128 stands for zero in the data rows.
Here are some points:
tensor([100, 121, 126, 192,  92,  79, 134, 255, 146,  73,  85, 165])
tensor([136,  87, 110, 200, 170, 201,  92,  58, 114,  90, 151, 104])
tensor([131, 162, 155, 155, 125, 168, 188,  41, 151,  76, 187,  74])
tensor([107, 167, 128, 122,  82,  98, 143, 233, 129, 152, 133, 117])
tensor([ 97,  86, 101, 114, 204,  99,  91, 233,  99, 162,  91, 130])
tensor([176, 137, 169, 159, 105, 179, 142,  47, 194, 149,  99, 119])
tensor([200, 104, 103, 103, 145, 120,  82, 158, 133, 255, 109, 129])
tensor([  0, 169, 177, 209, 151, 154, 151,  62, 138,  97, 174,  90])
tensor([116, 155, 159, 128,  83,  82, 103, 216, 129, 137, 172,  50])
tensor([  6, 154, 124,  57,  86,  82, 155, 210, 121, 220,  98, 222])
tensor([145, 147, 153, 151, 132, 162, 173,  33, 147,  73, 181,  66])
tensor([212, 154, 102, 130, 170, 103,  56, 206, 101, 138, 169,  73])
tensor([255, 177, 122, 122,  73,  75, 102, 191, 148,  97, 108, 146])
tensor([255, 157, 144, 122,  78,  71,  39, 219, 128, 117, 156, 178])
tensor([129, 151, 143, 126, 101,  80, 101, 225, 130, 125, 174,  60])
tensor([188, 110, 109, 127, 139, 124,  78, 148, 120, 255, 113, 115])
tensor([ 30,  60, 142,  87, 154, 183,  78,   7, 104, 155, 103, 189])
tensor([  0, 167, 147, 140, 109, 134,  96, 116, 120,   0, 179, 110])
tensor([150, 166, 156, 163, 122, 167, 186,  30, 148,  69, 178,  61])
tensor([216, 131, 101,  63, 142, 127, 100, 198,  86, 205, 108, 184])
tensor([250, 153, 150, 108,  97, 115, 145, 122, 125, 191, 109, 106])
tensor([180, 170, 129,  79,  76, 177, 219, 101, 184,   0, 147,  89])
12 more points follow, each with its number after it:
tensor([239, 177, 164, 191, 129,  75, 159, 151, 167, 245, 124,  75]) 0
tensor([216,  64,  78, 142, 152,  67, 108, 255,  94, 111,  96, 234]) 1
tensor([176, 123, 115, 137, 149, 105,  89, 129, 123, 255, 124, 103]) 2
tensor([213, 102, 109, 127, 158, 119,  83, 151, 118, 255, 112, 114]) 3
tensor([ 80, 165, 164, 148, 103, 101, 153, 206, 150, 255, 115, 106]) 4
tensor([ 98, 126,  98,  79, 148, 216, 176,   0,  54,  61, 123, 112]) 5
tensor([ 49, 112, 116, 106, 148, 170, 151,   0,  96,   0, 152,  70]) 6
tensor([255, 142, 127, 134,  82,  84,  89, 209, 150,  96,  97, 157]) 7
tensor([ 95,  63,  96, 148, 191, 125,  95,  74, 123,   0, 127, 204]) 8
tensor([216,  94,  80,  31, 159, 108,  98, 199,  67, 218,  84, 234]) 9
tensor([203,  71, 109, 162, 154, 142, 122,  96, 127,  52, 141, 120]) 10
tensor([ 86,  87, 161, 156,  86, 141, 175,  33, 178,   7, 162, 159]) 11
Which of these numbered points is nearest to each point below, looking only along the 2 directions in which the first points spread most? Its number follows each.
tensor([176, 140, 167, 161, 105, 176, 145,  44, 201, 151, 106, 114]) > 10
tensor([170, 116, 121, 129, 145, 103,  81, 128, 114, 255, 123,  96]) > 2
tensor([170, 148, 162, 158, 117, 160, 158,  63, 194, 146, 141, 113]) > 10
tensor([ 33, 124, 144, 106, 194, 201, 125,   2,  80,  38, 136,  87]) > 6
tensor([ 40, 109, 128,  90, 199, 178, 112,   8,  72,  21, 149, 107]) > 6
tensor([ 82, 113, 103, 157,  98,  95, 110, 255, 145, 125,  99, 239]) > 4
tensor([225, 164, 165,  74,  83, 145, 182,  77, 168,  16, 164,  73]) > 10
tensor([232,  67,  78, 158, 162,  88,  98, 255, 130,  66,  84, 176]) > 3
tensor([211, 113,  75,  72, 142, 110, 100, 185,  78, 206, 109, 193]) > 1
tensor([255, 138, 157,  85,  69, 114, 164, 132, 129, 182, 102,  99]) > 0
tensor([ 65, 122, 143, 161,  89, 137, 193,  59, 169,  45, 141, 117]) > 5
tensor([255, 156, 139, 148,  69,  87, 160, 176, 185, 161, 111,  55]) > 0
tensor([167, 129, 175, 174, 104, 170, 150,  46, 186, 149, 112, 132]) > 10
tensor([229, 140, 141, 157,  81, 114, 134, 129, 193,   0, 141, 124]) > 10
tensor([ 28, 170, 149, 136,  89, 158, 121, 107, 137,   0, 195,  46]) > 5
tensor([255, 147, 123, 134,  63,  61,  66, 203, 141, 110, 130, 151]) > 7
tensor([  2,  64, 120,  71, 169, 188, 104,   8, 102, 154, 122, 183]) > 8
